In the data rows, the value 128 means zero.
Every row has a hidden score from 0 to 30. What is each row's score? 15 is about the middle. The score is a weighted sum of the row's numbers plus the product of two more (or one squared), each taken from its middle value.
[ 84 135 150  62  62 135  77 194  92 186 194 179 157 135 143 179] ~ 8
[172  70 143 172 157 186 164  99 164 143  92 106  92 128 150  77] ~ 10
[ 62  62  70 143 186 179 186 128  62 143  70  62 121  62 194 172] ~ 11
[186 106 172 128 143 164 157 150 143 113 113 157 157 135  92  77] ~ 14
[121 150 135 157 135  92  92  77 172 128 143 106  92 150 121 135] ~ 7
[128 135  70 172 179 128 143 143 135  77  84 113  77 135 135  92] ~ 15
[ 92 164 150  62  70  99  62 194 128 179 186 164 157 121  70 186] ~ 21
[172  70 172 186 186 194 179 121 150 106  77  70 135  92  70  84] ~ 8
[113  99 128 121 150 179 150 186  92 106 113 121 150  92  84 121] ~ 17
[ 62 128  62 172 164  84 143 121  77  77  84  70  62  92 164 143] ~ 20
[ 77 106 106 113 113 150 113 186  92 128 135 113 150  84  70 150] ~ 20
[113  70 106 164 121 172 157 135 128 135  84  70 113  62  62  92] ~ 20
[ 62  84  62 121  99 128 106 179  62 194  99  62  84  62 150 194] ~ 21
[106  62  99 143 157 164 186  77  70 150  84  92 128  77 186 128] ~ 16
[172  70 135 172 157 186 164  99 164 143  92 106  92 128 150  77] ~ 10
[150 128  99 172 143 172 164  99 164 128  99 113  92 135 143  92] ~ 14
[ 92 150 121  84  70  92  84 150 113 150 186 164 121 186 186 164] ~ 4
[121 150 135 157 135  84  92  70 179 121 150 106  84 164 135 135] ~ 5
[143 135 106 172 150  99 135  84 157  84 106 113  84 157 121  84] ~ 15
[128  84 157 150  70 179 106 128 186 194 121  92 106  77  62  99] ~ 14
[179 128 164 194 172 106 135  62 194  70  99  92  84 172  77  62] ~ 10
[164  92 106 172 179 164 172  62 128 157  77 113  99 106 186 106] ~ 18
[135 194 186  77  84  70  77 106 150 113 194 186 164 194 106 164] ~ 14
[121 113  84 172 143 164 113 121 179 179  84  77  70  70  84 121] ~ 22
[194 157 194 113 150 172 194  92 106  62 135 186 194 186 135  70] ~ 17
[143 157 128 121 106 157  99 164 172 179 135 143 143  92  70 143] ~ 23
[128  62  84 186 164 164 186  92  92  99  62  70 106  70 121  70] ~ 18
[113 113 121 106 128 121 179  77  62 113 121 150 164 121 194 143] ~ 17
[164 186 186  77  62 106  92 113 172 157 186 194 164 172  77 113] ~ 23
[ 99 194 150  62  77  62  62 186 179 172 194 194 143 194 106 194] ~ 11
[194  92 121 186 179 150 179  77 164  77  77 128  84 164 157  62] ~ 16
[164 150 179 113  99 106 135  70 128  99 164 157 150 186 172 106] ~ 20
[121 172 121 113 172 113 113 150 113  84 157 157 135 194 186 164] ~ 7
[ 84 194 157  62  62  62  77  99  84 164 194 194 172 172 186 194] ~ 15
[ 77 164 106  84  99  70  62 186 143 186 179 143 121 113 121 186] ~ 9
[186 121 186  84 106 179 143 186 128 135 135 179 194 121  70  92] ~ 20
[ 99 179 150  62  70  77  70 194 135 157 186 179 150 157  92 179] ~ 15
[ 77 121  77 106 172 106 186  92  62  77 113 150 157 143 194 179] ~ 20
[164 113 135 179 179 113 121  62 164 135  99  99 106 135 172 113] ~ 5
[157  92 150 106 128 186 150 157 106 186 113 143 164  70 143 143] ~ 15
[ 70  77  77 150 143 157 128 172 106 128  92  62  99  70  77 135] ~ 19
[143 186 157  77  77 128  84 179 157 179 164 172 172  99  70 157] ~ 16
[ 92 157 150  62  62 106  77 186  92 172 194 186 157 172 164 179] ~ 1
[ 70  99  99  84  77 128  99 179  77 194 135 128 143  62 143 179] ~ 16
[121  92 106 164 121 150 157 106 128 113  84  77 106  77  77  77] ~ 22
[186 121 186  84 106 179 143 186 128 135 135 179 194 113  70  92] ~ 20
[157 128 113 135 128 106 186  84  77  62  99 150 157 135 143  70] ~ 16
[179  62 164 194 186 194 194  92 128 106  62  70 135  84 113  62] ~ 9
[106  62  99 143 164 172 186  77  70 150  84  99 135  84 194 128] ~ 17
[ 84 121  92 143 121  84 113  77 113 128 128 106  92 128 179 143] ~ 12
[135 121 106 128 172 128 164 164  84  92  77 135 157  84 106 113] ~ 20
[ 62 135  62 150 157  92 135 135  77  84  92  77  70  92 150 150] ~ 15
[194  84 121 194 194 179 194  70 121  62  62 113 135 135 157  62] ~ 16
[157 172 172  84  84 179 135 179 135 157 157 179 179 128  84 135] ~ 20
[194 194 172 106 143 172 157 164 172  92 143 194 164 186  92 106] ~ 18
[135  77  77 186 164 135 194  70  99  77  62  84  99  92 143  62] ~ 19
[194 164 179 113 172 143 194 113  84  62  99 186 194 157 128  70] ~ 20
[113 106 143 121  92 157 143 172 113 135 121 121 157  70  62 106] ~ 18
[143 121 179 106  62 172  99 157 179 186 164 135 143  92  62 113] ~ 14
[157 143  99 172 150 164 164  84 172 121  99 121  84 143 150  92] ~ 16
[121  62  99 164 143 179 186 128  84 121  62  70 128  62  84  70] ~ 19
[194 143 150 150 186 143 194  84 106  62  77 157 172 157 150  62] ~ 17
[164  92  99 172 179 157 172  70 135 157  77 113  99 106 186 106] ~ 15
[186 143 172 186 164  99 135  62 194  70 113 113 106 179  77  62] ~ 12
[ 92 172  99 121 113  84 128 143  99  77 143 135 128 143 113 143] ~ 21
[135 150 157  92  84 113  70 179 186 186 179 164 121 157 121 157] ~ 8
[113 164 157  70 143 135  92 194  92 128 179 179 172 172 157 179] ~ 10
[157 172 150  99  99  92  70 150 186 172 186 179 121 194 157 150] ~ 4
[ 77  84  99 135 121 113 106 113 106 157 128  92  99  92 157 150] ~ 11
[ 70  70  70 121 106 150 113 157  84 194  99  77  99  62 157 164] ~ 17
[106  70  84 164 172 143 186  62  70 113  77  92 113  99 194 121] ~ 15
[143  99  70 186 194 121 179  92 106  77  62  84  92  92 157  84] ~ 20
[113  84  92 150 164 128 186  62  70 106  84 121 121 121 194 121] ~ 15
[113 157 106  77 135 143 150 186  70 113 128 164 186  99 121 157] ~ 22
[113  84  70 179 179 157 143 172 143  99  70  77  70  92  99  99] ~ 16
[113  99 135 121 150 179 150 186  92 106 113 121 150  92  84 128] ~ 16
[ 62 172  77  70  84  92 106 194  70 106 150 150 164  84  92 179] ~ 26
[113 121  70 164 186 143 172 121  99  92  70 106  92 106 172 121] ~ 15
[ 99 179 113  99  99  62  70 157 150 121 179 157 113 179 150 164] ~ 13
[194 128 194 106 135 186 186 128  92  77 128 172 194 150  99  77] ~ 21
[186 150 106 186 186 194 172 121 194 106  77 121  84 150 106  77] ~ 20
[128 128 128 128 150 157 157 164  99  84 121 128 150 121  99 121] ~ 18
[ 99 194 143  62  70  62  62 179 186 164 194 194 135 194 121 194] ~ 9
[164 194 186  77  62 106  92 106 179 150 186 194 164 179  77 121] ~ 25
[179 113 143 164 150 157 164  77 164 106 113 135  99 179 179  70] ~ 10
[186  77 164 143 179 186 194 157  92  92  70 128 186  77  84  70] ~ 17
[194 157 179 113 172 143 194 113  84  62 106 186 194 164 128  70] ~ 20
[121  99  99 150 128 179 106 164 179 194  92  77  99  62  70 135] ~ 20
[164  70 157 150 106 194 143 128 179 186 106  99 113  84  84  92] ~ 16
[150 106 143 121 106 194 143 179 143 172 128 135 150  84  77 121] ~ 17
[186  77 164 135 179 186 186 150  92  92  70 128 186  84  84  70] ~ 20
[ 77  92  92 128 121 121  70 186 157 179 135  84  70  92  92 164] ~ 13
[172 194 186  77  62 106  92 113 179 150 186 194 164 179  77 121] ~ 23
[179 150 186  77  84 164 135 157 135 135 164 194 186 164 113 106] ~ 16
[186 150 150 135 172 194 157 179 179 135 106 150 150 135  77  92] ~ 22
[106 143 121 150 143  92  84  77 150 113 164 113  84 186 172 157] ~ 6
[ 84 128  70 179 164  99 150  92 121  70  99  77  62 128 143 121] ~ 18
[113  70 113 172 150 172 128 143 157 143  84  62  84  77  70  99] ~ 14
[128 106  70 186 186 135 150 135 143  77  77  92  70 143 135  84] ~ 11
[ 70 113  77 135 143  77  62 157 164 186 128  77  62  92 143 179] ~ 4
[ 70 113  92 135 128 106  62 186 194 194 157  70  62  84  84 186] ~ 6
[ 77 172 128  84  84  62  77  84  92 164 179 150 143 157 194 186] ~ 12
[ 84 157 113  92 106  70  62 186 143 186 179 135 121 128 135 186] ~ 5
[ 92 164 157  70  70  92  92 172  77 150 186 164 179 128 135 179] ~ 12
[121 179 172 113 106  77  84  99 164 128 172 143 135 172 113 157] ~ 7
[172  77 143 172 121 186 150  92 179 172  99  99  84 113 121  77] ~ 13
[ 77 113  62 150 128  92 128  84  99 157  99  99  70  99 186 150] ~ 14
[ 77 172 128  84  84  62  84  84  92 164 179 150 135 157 194 186] ~ 12
[135 150 113 128 157 121 164 135  99  70 121 143 143 164 128 106] ~ 14
[164 157 194  70  62  62  70 121 157 143 194 179 186 179  92 143] ~ 16
[179  62 164 194 186 194 194  84 128 106  62  70 135  84 113  62] ~ 9
[128 179 157  77 157 113  99 179  99  92 186 194 172 194 179 179] ~ 5
[ 92 164  99 121 113  84 128 143  99  77 143 135 135 143 106 143] ~ 19
[186 121 157 194 194 172 179  70 157  62  84  99 121 164 128  77] ~ 8
[164 157 194  70  62  62  70 106 157 135 194 179 194 186  92 143] ~ 18
[106  84 135 157 135 150  84 128 172 179 121  62  92  84  77 143] ~ 6
[ 77 164 135  77  84  92  62 194 186 194 186 135 113 106  77 194] ~ 7
[ 92  92 121 157 135 135  84 106 150 150 143  77  77 135 143 157] ~ 5
[ 99 135 113 164 157  99  92  77 157 113 150  99  70 179 179 150] ~ 3
[121  70  84 164 186 172 172 164  92 128  62  70 121  62  92  99] ~ 20
[150 186 164  99  77  77 143 106 113  77 157 179 179 157  84 106] ~ 22
[135 113 106 186 157 113 135  84 164  92  99  92  77 135 113  84] ~ 14
[143  84 186 106  92 172 128 135 121 164 157 135 164 113 113 128] ~ 13
[179 150 172 121 113 143 157  92 150  99 150 172 143 194 164  84] ~ 15
[186 121 150 194 194 164 186  62 164  62  77  84 106 164 135  70] ~ 9
[143 157 113 135 121  92  77 113 194 164 157 143  62 179 172 135] ~ 8
[113 121  70 164 186 143 172 121  99  92  70 106  92 106 172 113] ~ 14
[106 106  92 113 164 179 150 194  77 135  92 121 150  70 106 150] ~ 26
[135 194 186  77  77  62  77 106 150 113 194 186 172 186 113 172] ~ 12
[ 99 172  92 121 121  77 128 135  99  70 143 135 128 150 121 135] ~ 20
[186 135 172 194 172 106 128  62 194  70 121 113 113 186  77  62] ~ 12
[172 164 179 113 157  92 106  84 143 128 150 157 157 164 164 143] ~ 2
[128 113  92 186 150 106 172  70 143  84  84  84  77 121 121  70] ~ 18
[ 70 186  77  77  92  70 113 179  70  84 157 157 157 121 128 172] ~ 27
[135  62 157 157 128 186 150  92 135 164 106  77 113  84 128 106] ~ 9
[135 150 121 128 157 128 164 135 106  70 128 143 143 164 135 113] ~ 15
[ 77  99  77 157 143 128 128 150 106  99  99  70  84  84  99 135] ~ 19
[135 186 121  92 121  99 121 186 113  70 150 186 157 172  99 121] ~ 17
[179 113 194 128 113 150 113 150 179 121 135 128 157 113  62  84] ~ 12
[164 150 194 106  92  62  77  70 172 113 186 157 150 194 128 128] ~ 12
[ 77  77  84 143 128 135  70 179 164 179 128  70  62  84  99 164] ~ 11
[ 84  99  84 157 135  92 121  77 113 128 121  92  77 128 179 143] ~ 12
[179 164 179 128 164  92 106  77 150 128 150 164 157 179 172 135] ~ 8
[143  84 186 106  92 172 128 135 121 164 157 135 164 106 106 121] ~ 13
[179 113 179 113 106 179 143 143 150 143 135 157 150 150 128  99] ~ 14
